Each row is where one point has got to under a steady rotation. How many ticks took it there?
The counts run from 0 to 624.
[-16 -24  10 -15 -20  23   3   3   2  -9  14 -38   9 -33  16  -2  30   1
 -10 -10  -5 -26 -22   7   8 -12  20  14   9 -14  24   8   7 -29  -1 -50
 -30  -2 -27 -36 -16   6 -16  15  20  22 -12 -10  21  32] => 361
[ 22 -17  19  13 -42  27  22  16  -9  34  18 -29  23 -11  30  11  30  -5
 -28  -2  -5   6   4  10   4 -12  18   0  -3   1  33 -14   4  -8 -43 -27
  14  20 -21  -3 -36  20  -4   4  -4  17 -11 -14   1 -21] => 161
[-10   4  -6  18 -11   8 -33  21   7 -30  18 -43  37 -23  -8  -6  33   8
 -29  -6 -38 -14   0   3   8 -25  23   3  19  22  40   9   5 -22 -11 -32
  -7  11 -31  -7   4  10  18  11   5  11 -14   5   0  32] => 462
[ -4   8   6 -21  -5  -2  -6   8   2 -18  35 -26  35   8  16 -14  17  20
 -45  -5 -40  -8   2   5 -11 -12  10  -7   5  -9  23 -12  -5   5  24 -51
 -21  26 -20  -7   5  31   6   7   6  36  18  -1  -5  16] => 33
[  1  28  38   6  -4   8  -7  28   2  -4  27 -22  15 -31  37  -6  11  -1
 -37   6 -39   7   5  -8   9  -1   9  10  23  28  37  -3  -5 -38  -6 -41
  -5  22 -19 -24 -11   5   6   8 -10   4  -3 -21  -9  32] => 179
[  7  10  43  -2 -14   0  12  30  -4  -2  22 -12  19 -11  23 -12  32  -7
 -27  21 -23   9  12  17   8  -2  16 -23   6  -3  16   9 -19 -26 -30 -33
   0   4 -18 -30  -4  45  28  -7   5   9  11  -8  -9  38] => 467
[  4  -4  -6  -1   3  30  28   4 -18   6  55 -51  19  -2  -2   5  48  -4
 -14  -2   0   3   4  29  20 -11   0 -14   7 -13  32   0   1  -6   4 -24
   5  18 -15   1  12  28  -7   2   0  51  -5  -9   8  22] => 134
[-11   7  14  13 -27  20  20   6  21 -21  26 -48  38 -44   9  12  -8  19
 -31  -3 -33 -18   9 -16  20  -1 -13  -5   5   8  32  -9  10 -43  -6 -12
   2  25  -6  -3  -4  18  15 -13  10  13  -9 -18   7  27] => 266
[  3 -10  31  20 -29  11  -4  13  22   4  27 -52  25 -13  -5 -19  15  20
 -22  23  -2 -14  -8 -27  20 -14  17  18  13  -3  48 -13  -4 -20 -10 -46
  -8  14 -17   2  -7  23  -9   3  -4 -26 -17 -13  11  -5] => 95
[  1  15   2  -8 -14  19  28  16  -7   7  37 -33  28  12  41  -4  16  -1
 -40 -23 -33  18   0  -2   4 -13  -9  -7   8   4  32   8   6   7  23 -42
   3  22 -14 -14   3  21   4  18  19  49   3 -22 -12  14] => 510
[-15  -6  43 -11 -12  26  -2  -4  -2   2  39 -23  26 -48   4  11  22  10
 -24  19 -19 -32  14   6   7 -11   5   2   9  16  25 -25  21 -24 -11 -21
  -6  39 -13  -4  -1  28  -3 -18  -8  12  -6  -6  22  29] => 382
[  9   1   9  -5 -14  39  30  -9 -15  13  48 -19  18  -2  23  13  23   5
 -30  -3 -12   7  20   9   6  -5   3 -18  -1 -17  31 -17   4 -16  -2 -26
   5  13   4 -17 -22  46  -2   6 -15  43 -11 -25  -3  15] => 474
[  4 -14   6  -2 -13  45  -9   3 -11   1  16 -32   2 -34   2  20  20   6
 -25   5  -8  14   5 -17   8  -8  -3  17  13  -3  37 -17   3 -29 -13 -53
   2   5 -11 -35 -36  15 -18  17 -10  23 -17   2   4  32] => 79
[ -4  -7 -13   1 -40   9   0  11  27   5  23 -35  40  14  12 -17  33   3
 -35 -11 -32 -10 -21  -1   6 -23  33  -5 -15  12  35  11 -13   9 -21 -25
  -1  18 -28  11 -12  28  28  -4  24   8   2  -4 -14  -6] => 67
[ 17  14  28   9 -28 -37  14  21   7  18  15 -28  58  -8  18  -4  -2   6
 -29  -6 -14   3 -20  -2  17  -5  -5  -2   6  16  28   8 -29 -31  -4 -24
   3  38 -30  -5  13  13   9   5  11   7   8 -13  -5  -8] => 487
[-28  -9  25  -1 -16  13  26  10   9 -13  43 -29  39 -22  13  -9  32  14
 -39  -7 -38 -15  -1  -8   4 -16   1 -11  22  26  24  -5  18  -2  25   0
 -11  16 -16 -13  10  28   6 -10   8  17 -14   8  10  38] => 35
[ -9  12   1  21 -11  21   1  -4   7 -30  44 -32  50 -17  17 -13  20  16
 -25 -13 -36 -25   8  -3  16 -17  11 -14   5  17  44  -1   1 -14  20 -14
  -6  18 -14   5   9  18  10  -3  -4  24 -20 -27  -4  23] => 150
[-13 -40  37   5 -39  15  14  19  28   0  22 -44  32 -20 -11 -17  18  13
 -28  17 -15 -20 -16 -25   6 -15   5  14   8  -6  23  -1  -6  -9  -8 -27
 -10   5 -29 -15  -2  40  14 -18   6 -20  -3  19  14   9] => 37
[ -1 -25  16   0 -14  27  17  13  -9 -31  34 -37   4  -2  19 -18  22   8
 -23 -17 -20   2  10  -5 -11  -6 -12 -11  19 -14  24  23   9   6  16 -54
 -13   5 -31 -25  -8  38  19   8   8  42  -2  -3  -3  33] => 171
[ 13  -5  12 -12 -34  25   3   6  17  -6  31 -36  25  -2  20 -12  13  10
 -47  -8 -28 -17 -13  21  -1 -11  21  -8 -23   8  35  -6 -17   2 -18 -25
  -9  45 -27  10 -12  23  16 -17  12  21  12   1 -15  -9] => 68
[  5  10 -26   7   4   3   8  12 -16  -1  22 -26  52  -9  16   2  41  -6
 -17 -11 -35  23  15   5  23 -15  14 -19  13 -12  40   4 -14 -43  -5 -31
   1  14  -3 -13 -11  18 -12  15  -9  37  10  -4  -3  27] => 561
[ 20  10  19   1  -1  -2  21  14 -20  23  35  -6  29  -1  35   9  17  -3
 -38  -9  -1  24  -9   6   8   0  -5  -6   8 -17  31 -14 -13 -18   7 -48
   1  22 -14 -33 -10  15 -23  27  -5  35  -6 -35  -3   8] => 336
[ -8 -29  12  22 -11  22 -11   5   9  -9  18 -27  36 -44   5  -1  45   0
 -14   9 -19 -22   7  28   4 -15  31 -15  19   1  35  -6   8 -28 -20 -22
 -24  15 -28  -3 -11   3 -17  -4  -5  23 -16  -5  13  29] => 498
[  7 -13   5  39 -21  37  11  15  11  17  20 -43  29  -9  -7 -11  36 -20
  -4   9   7 -11 -10   1  25 -23  22  -1  -4 -10  39  10   5 -10 -28 -31
  -6  -3 -23   0 -13  18  -9   8   0   7 -27 -22  16  12] => 442
[-19 -35  16   1 -15  -7   7  10 -10   6  17 -26  35 -13  17  -3  47  -1
   4 -16  -8 -18 -18 -15   5 -28  21   2  24  -7  25  23  21  -8   6 -45
 -15  -1 -26 -14   3  25 -17  19   3   8 -19  -9  26  13] => 535
[  1  -6 -13  13 -17  26   4  -1 -10 -25  23 -26  24 -19  25  -7  10  10
  -7 -31 -28   3  21 -26   9 -10   0  -1  10  -6  41  15   7 -19  15 -52
   2   9 -14 -20 -19  17   3  20  -7  28 -14 -17   2  26] => 114
[ 22 -19 -11 -11  -7   6  -2  19 -12   5  26 -36  30   3   0 -19  29  -1
 -17 -10   6   9 -18  14  10  -9  22   9  -4 -27  27  17 -37 -19  -5 -59
 -13  11 -34 -29  -5  15  -7  16   1  26   8   1  11  11] => 617
[ 10  -7  -7 -10  -8   4  35  -4 -20  -1  18 -28  22  -5  26   8  31  19
 -28 -25 -18  35  -4 -19  17   9  -7  -9  -3  -6  31  -9 -18 -28  -7 -38
  15  25   2 -26 -19  43  13  23   6  34  16  -2   9  24] => 26
[  1  17   6   5 -14  -6  19  21  24  -4  29 -40  34  26  -2 -12  14   0
 -36  13 -18  -9 -20  -4   9 -15   0  -6  -9 -25  30   5  -8  -5  -1 -47
   4  11 -18   6   8  39  24  18  32  13  -1 -26  -5  16] => 321
[-20   5  -4  -3 -22   8  20  -4  -1   5   3 -25  35 -11  14  26  30   2
 -11 -11 -27   9 -15 -18   6 -14   2 -22  -1 -20  31  10  18 -26  -2 -35
   2  -3  -5 -16 -23  46  -4  22  23  34 -10 -27  -5  44] => 165
[-23   2  10   5 -27  41   0   3  36  -2  29 -10  33 -10  13 -20  18  13
 -51  -1 -45   2  -1 -21   4 -18   6 -13   8  20  32 -11   0  -5   6 -21
  -5  -1 -13 -30 -23  40  20 -14   4   4 -19   1 -12  34] => 375
[ -1 -28  23   6 -16   6  -5  12  -8  26  -2 -24  39 -26  14   6  22   3
  -4  10  -6   8   4 -18  13 -23  11  12  26   0  29  15  14 -32 -14 -49
  -3   8 -22 -24 -27  38 -29   2 -25   3 -13  -4  11  14] => 195
[ 21   6  28  20 -25  12 -19  19  12   4  32 -38  18  12  -4 -20  23   9
 -29  29  -5 -12   7  -7  11 -23  17   9  11 -10  43  -6  -4  -7 -20 -60
  11  15 -22  10  -7  25   1   8 -13  -7  -8 -23   1  -7] => 96
[ 11   3  12  -1 -24 -13  38  30 -13  13  18 -21  38  -2  53   5   7   2
 -10 -23 -27   5   3   6   3 -11   3 -10  15   0  25  21  -3 -22   8 -41
 -13  11 -25 -18  -4  19  -2  15  11  36  -4 -32 -19  -3] => 452
[ 33   9   3  31 -37  12  16  24 -16 -12  23 -40  33  -4  16 -11  14  -3
  -7  -2 -22  -2  25  15  22 -10  23   3  -3 -16  22  17 -13 -39 -35 -36
   8  17 -15  -7 -11  18  29   2   0   9  10 -22  10   1] => 213
[  5   5  29  -5 -18 -32  11  15   1 -18  35 -13  55  -1  18  -7  15  25
 -35   0 -34 -10  13  -8   5  -9  -2 -16  12 -16  26  -5  -6 -16  11 -34
   7  20 -13 -18  14  43  21   5  -2  13  17  -9   0  12] => 91
[ 19 -18  18  -4 -32  40  25   8  -1  36  30 -28  28 -10  28 -17  13 -12
 -17 -11   0 -11 -10  35   9  -6  23   0 -15   0  27  16 -13 -10 -28 -34
 -13  29 -32 -21 -10  17  -2 -19   3  31  -2 -14  -2  -4] => 104
[ 14   3 -10  -5  -4  16   6  15  -8  14  47 -48  36   1  -7  16  39  -8
 -29   7  -2 -13  -6  36   8 -19  14  -9  -3 -18  31 -10  -3 -14   1 -36
   0  29 -25   4   7  14 -10  20  -3  40  -5 -16   5   3] => 133
[ 11   0  27  -9 -22  -1 -19  26   9   8  16 -33  43   1  13  -7  21  -2
 -47   6 -30   2 -23  16  -3 -21   5  -2  10  18  20  -4  -7   1 -16 -27
   0  45 -38   2  -3  10  15   6  21  19  11  11  -9  -7] => 602
[  0   9  48   6 -22  -8  -2  14   9  10   2 -21  28 -20  22  -5  31   0
 -29  10 -24   8 -28 -35  12 -12 -10   8  17  26  26   2  20 -22   2 -37
   0  26 -24 -18  -7  20  -3  17  21  -5  -9 -12   2  26] => 7
[ 16  12  26  -5 -12  12  14  28  -6 -12  28 -33  13 -26  39 -18  -3  11
 -33  -4 -30  12  24 -13  14   0   0   6   8  21  38  -3 -25 -32  -6 -46
 -12  24 -13 -17 -16  24  14 -11 -16   3  14  -8 -16  18] => 178
[-35 -14  24 -23 -17 -16  16   9  17 -10  13 -34  45 -18  15  -6  19  20
 -19   1 -24 -18 -24 -23  17  -9   6   2  14  19  21   8  -1 -30  16 -36
 -33  18 -15 -11   1  41  -6 -13  12  -6  -1  -6   7  30] => 570
